-86.4  21.7 -75.6  -0.9  55.0  43.0  39.8 -32.1  40.7
 38.3  25.8  28.8  17.0  28.9  82.7  79.4  70.7 -37.0
 66.1 -27.7  60.8  63.6 -83.6 -73.7 -79.5 -30.0 -80.2
 19.5  -5.6  -7.4  67.0 -40.3 -73.8  28.9  -3.5  38.3
 24.8  74.9  -2.1  24.0 -28.5  67.1   4.2  53.3  47.2
-22.3  57.2  20.3  63.3  74.2  16.9 -63.5  78.9 -24.3
 57.4  51.0  71.9 -33.5  63.5  40.8 -70.7  71.0  39.6
 -1.4  71.2 -59.3  38.2 -38.7  76.0  80.0 -86.5 -21.4
 -7.3  -9.5 -20.0 -63.4 -83.3 -38.9 -85.0  60.6  -6.3
=>
-86.4  21.7 -75.6  -0.9  55.0  43.0  39.8 -32.1  40.7
-22.3  57.2  20.3  63.3  74.2  16.9 -63.5  78.9 -24.3
 -7.3  -9.5 -20.0 -63.4 -83.3 -38.9 -85.0  60.6  -6.3
 -1.4  71.2 -59.3  38.2 -38.7  76.0  80.0 -86.5 -21.4
 19.5  -5.6  -7.4  67.0 -40.3 -73.8  28.9  -3.5  38.3
 24.8  74.9  -2.1  24.0 -28.5  67.1   4.2  53.3  47.2
 38.3  25.8  28.8  17.0  28.9  82.7  79.4  70.7 -37.0
 57.4  51.0  71.9 -33.5  63.5  40.8 -70.7  71.0  39.6
 66.1 -27.7  60.8  63.6 -83.6 -73.7 -79.5 -30.0 -80.2

 41.5 -24.4
  9.5 -50.6
-18.5  13.4
-42.1  77.5
 -3.6 -30.9
-22.4  54.7
 18.3  34.6
-13.9  -2.0
 48.7 -85.7
-54.4  66.1
=>
-54.4  66.1
-42.1  77.5
-22.4  54.7
-18.5  13.4
-13.9  -2.0
 -3.6 -30.9
  9.5 -50.6
 18.3  34.6
 41.5 -24.4
 48.7 -85.7

 29.7  12.1  44.0  29.1  28.0  28.9  14.4  34.1  22.8
 62.3  10.8  71.7  39.5  44.6  48.7  60.8  52.9  60.5
 27.1   9.2  26.8  15.6  31.7  17.5  48.7  17.7  42.5
 65.2   9.5  64.5  47.1  40.8  45.9  48.0  57.8  50.0
 -7.1  10.8   3.9   2.8  12.0   2.9   1.2  -3.3   0.3
-42.0  -1.6 -38.3 -21.8 -17.5 -27.2 -34.8 -35.2 -31.4
 38.7   6.0  40.8  39.2  30.9  29.8  22.7  38.2  30.8
 21.4   5.6  27.4  13.5  11.4  18.0  11.1  24.0  11.8
 56.7   8.0  50.9  33.9  43.8  32.6  64.4  48.5  57.4
=>
-42.0  -1.6 -38.3 -21.8 -17.5 -27.2 -34.8 -35.2 -31.4
 -7.1  10.8   3.9   2.8  12.0   2.9   1.2  -3.3   0.3
 21.4   5.6  27.4  13.5  11.4  18.0  11.1  24.0  11.8
 27.1   9.2  26.8  15.6  31.7  17.5  48.7  17.7  42.5
 29.7  12.1  44.0  29.1  28.0  28.9  14.4  34.1  22.8
 38.7   6.0  40.8  39.2  30.9  29.8  22.7  38.2  30.8
 56.7   8.0  50.9  33.9  43.8  32.6  64.4  48.5  57.4
 62.3  10.8  71.7  39.5  44.6  48.7  60.8  52.9  60.5
 65.2   9.5  64.5  47.1  40.8  45.9  48.0  57.8  50.0

 58.3 -37.5 -19.2  38.5
-61.7 -36.6 -45.8 -11.8
-53.8  41.8  25.5  36.9
 -4.4  26.7  52.8 -55.1
 19.3 -33.8  15.4 -32.4
 19.1 -39.4  12.8 -24.7
=>
-61.7 -36.6 -45.8 -11.8
-53.8  41.8  25.5  36.9
 -4.4  26.7  52.8 -55.1
 19.1 -39.4  12.8 -24.7
 19.3 -33.8  15.4 -32.4
 58.3 -37.5 -19.2  38.5

 -1.3   5.4  -8.4  -5.2   2.5  -6.0  -3.7 -42.6   1.4   7.5
 -4.6   5.3  -7.0   0.6  14.5   7.5   8.4 -42.6   3.2  12.3
-11.0 -12.1 -17.2 -18.5  -8.0 -19.3   8.0 -42.6   9.2   2.2
 -7.4  -0.4 -14.3  -4.1  -2.1  -8.0   8.7 -42.6   8.1   9.2
  0.9  -3.6  14.6  18.8 -11.2  19.2  -9.8 -42.6  -0.2  -8.8
 23.6  -3.6   4.1  -3.5  26.3  -5.5 -25.8 -42.6  17.6 -24.8
  2.3 -29.5  82.2 -11.6 -30.0  63.9  -1.0 -42.6 -29.8  16.6
  5.4  -3.6   7.5   0.9   0.5   2.1  -6.0 -42.6  -4.2  -4.6
=>
-11.0 -12.1 -17.2 -18.5  -8.0 -19.3   8.0 -42.6   9.2   2.2
 -7.4  -0.4 -14.3  -4.1  -2.1  -8.0   8.7 -42.6   8.1   9.2
 -4.6   5.3  -7.0   0.6  14.5   7.5   8.4 -42.6   3.2  12.3
 -1.3   5.4  -8.4  -5.2   2.5  -6.0  -3.7 -42.6   1.4   7.5
  0.9  -3.6  14.6  18.8 -11.2  19.2  -9.8 -42.6  -0.2  -8.8
  2.3 -29.5  82.2 -11.6 -30.0  63.9  -1.0 -42.6 -29.8  16.6
  5.4  -3.6   7.5   0.9   0.5   2.1  -6.0 -42.6  -4.2  -4.6
 23.6  -3.6   4.1  -3.5  26.3  -5.5 -25.8 -42.6  17.6 -24.8

  8.3   0.8  42.3  15.5  60.6   8.6  63.2 -15.7 -58.7
 14.5  -3.5  27.5  24.9  11.5  12.6  27.4  27.4 -55.4
-10.1   9.9  16.5 -48.4  34.9   6.4  34.3   4.4 -68.1
=>
-10.1   9.9  16.5 -48.4  34.9   6.4  34.3   4.4 -68.1
  8.3   0.8  42.3  15.5  60.6   8.6  63.2 -15.7 -58.7
 14.5  -3.5  27.5  24.9  11.5  12.6  27.4  27.4 -55.4

-33.0  43.0  47.8 -49.0 -16.7 -68.5 -11.3  55.3  30.5 -10.7 -65.8 -39.5
-68.1 -49.8  42.1  67.5  48.4  24.3   7.6 -13.5 -54.6  -3.3 -45.6 -58.1
-62.8 -55.3   0.9 -46.4  -1.0 -39.8 -24.7  46.2 -60.1 -18.2 -54.2  35.6
=>
-68.1 -49.8  42.1  67.5  48.4  24.3   7.6 -13.5 -54.6  -3.3 -45.6 -58.1
-62.8 -55.3   0.9 -46.4  -1.0 -39.8 -24.7  46.2 -60.1 -18.2 -54.2  35.6
-33.0  43.0  47.8 -49.0 -16.7 -68.5 -11.3  55.3  30.5 -10.7 -65.8 -39.5

 -2.6  10.7  72.1 -25.4  13.3 -29.6
 -7.7  -1.9   4.6 -13.9   6.8   3.2
 12.6 -10.8 -26.5   4.3  -1.2 -11.1
 -5.6   1.6 -32.3  -4.5  -6.6  23.6
  3.5 -11.9   6.9 -28.5  25.6 -23.0
  5.9   3.8 -17.5  21.4 -25.0  16.7
 -9.8  28.1 -58.7   5.4  22.0  14.4
 -6.5  -3.4  62.8 -48.0 -23.7   1.6
=>
 -9.8  28.1 -58.7   5.4  22.0  14.4
 -7.7  -1.9   4.6 -13.9   6.8   3.2
 -6.5  -3.4  62.8 -48.0 -23.7   1.6
 -5.6   1.6 -32.3  -4.5  -6.6  23.6
 -2.6  10.7  72.1 -25.4  13.3 -29.6
  3.5 -11.9   6.9 -28.5  25.6 -23.0
  5.9   3.8 -17.5  21.4 -25.0  16.7
 12.6 -10.8 -26.5   4.3  -1.2 -11.1
---
 27.3  54.2 -85.5
 51.2 -57.8  48.5
=>
-85.5 -57.8

 -4.3 -62.0  14.4
 -6.7 -64.6 -13.7
 47.0  54.1 -20.6
 17.1 -58.3  24.2
  3.4 -62.4 -13.7
=>
 14.4 -64.6  47.0

-72.9  -9.3  17.4 -10.5
-10.5   7.0  -9.5  -1.0
-70.8  -9.6  16.5 -12.0
=>
-10.5  -9.5  -9.6

-35.2  86.2  73.2  14.9
-74.7  80.2  56.9  -3.8
-26.8  62.9  65.9  -3.7
-41.9  78.1  64.8 -12.8
=>
 14.9  56.9  62.9 -41.9

73.3  4.3
-5.2 20.2
 6.7 19.1
=>
 4.3 -5.2

-18.4 -78.1 -13.1
-10.8 -43.8 -18.3
-59.1  24.6  43.8
-57.2 -30.5  39.7
-23.5 -75.4  -4.0
=>
-13.1 -43.8 -59.1

-56.9   9.2 -32.9
-53.3   5.8 -16.9
-63.1   9.8 -28.4
-50.1  11.5 -34.0
-44.7   9.4 -33.7
=>
-32.9   5.8 -63.1
